500 stands for zero in the data rows.
Here are some points:
646 412 816 555 811 354 615 317 480 556 534
445 494 516 486 604 511 607 729 486 382 526
498 519 412 489 277 543 444 340 522 625 463
457 579 179 443 515 557 357 626 418 524 500
685 481 769 577 689 594 690 512 506 358 695
368 530 647 554 499 481 459 468 592 546 389
532 566 492 451 700 578 586 326 505 332 525
478 408 511 502 593 473 472 606 115 467 444
492 619 625 581 506 339 509 420 718 543 502
624 466 523 472 503 495 673 375 372 492 613
444 562 702 573 314 662 427 481 531 545 293
447 464 805 470 668 481 750 464 626 495 709
413 493 673 402 533 439 488 275 675 462 523
377 459 476 415 617 666 395 505 432 510 523
598 462 543 539 587 382 465 515 765 337 603
469 571 451 381 528 556 519 454 307 568 460
332 609 819 482 646 338 722 604 686 562 736
554 478 119 346 327 788 346 471 487 480 449
310 481 339 615 365 886 618 621 373 528 492
512 464 531 325 520 394 498 400 519 523 282
Here are 12 more points, each followed by its number:
509 413 293 334 378 529 336 490 564 494 605 0
466 698 637 604 363 455 334 385 720 762 566 1
306 372 473 401 456 754 483 509 395 577 467 2
299 517 582 621 327 553 563 570 397 670 663 3
531 592 327 424 346 281 298 531 513 452 310 4
392 541 302 473 345 460 501 702 487 540 530 5
499 362 231 352 327 592 444 625 542 655 593 6
515 671 789 590 531 480 456 294 572 383 398 7
466 565 632 674 558 581 520 504 591 485 552 8
455 417 181 369 393 297 483 999 235 563 575 9
622 440 478 557 490 394 486 522 588 560 474 10
539 403 690 582 624 600 460 318 501 531 445 11
Which two of these numbered points are nearest to each point below, looking only along the 2 directions in which the first points spread most? Their numbers follow each, nearest first.
362 327 710 446 679 599 620 369 446 694 728 > 8 11
609 434 319 621 520 639 525 621 291 414 510 > 9 2
631 489 335 531 483 554 546 520 420 561 448 > 2 5
593 547 717 544 620 318 483 264 735 575 547 > 7 1
452 617 558 506 590 467 544 461 507 455 571 > 8 11
406 423 387 529 514 654 655 659 308 578 515 > 9 2
542 616 732 500 584 410 408 451 643 497 270 > 7 1
516 697 429 431 376 415 352 475 677 442 349 > 4 1
306 596 300 470 590 670 488 582 362 506 613 > 9 2
709 538 270 657 363 602 188 563 600 426 599 > 0 6
485 385 665 537 561 476 679 543 365 450 504 > 8 11
389 483 683 487 386 359 464 222 724 564 308 > 1 7
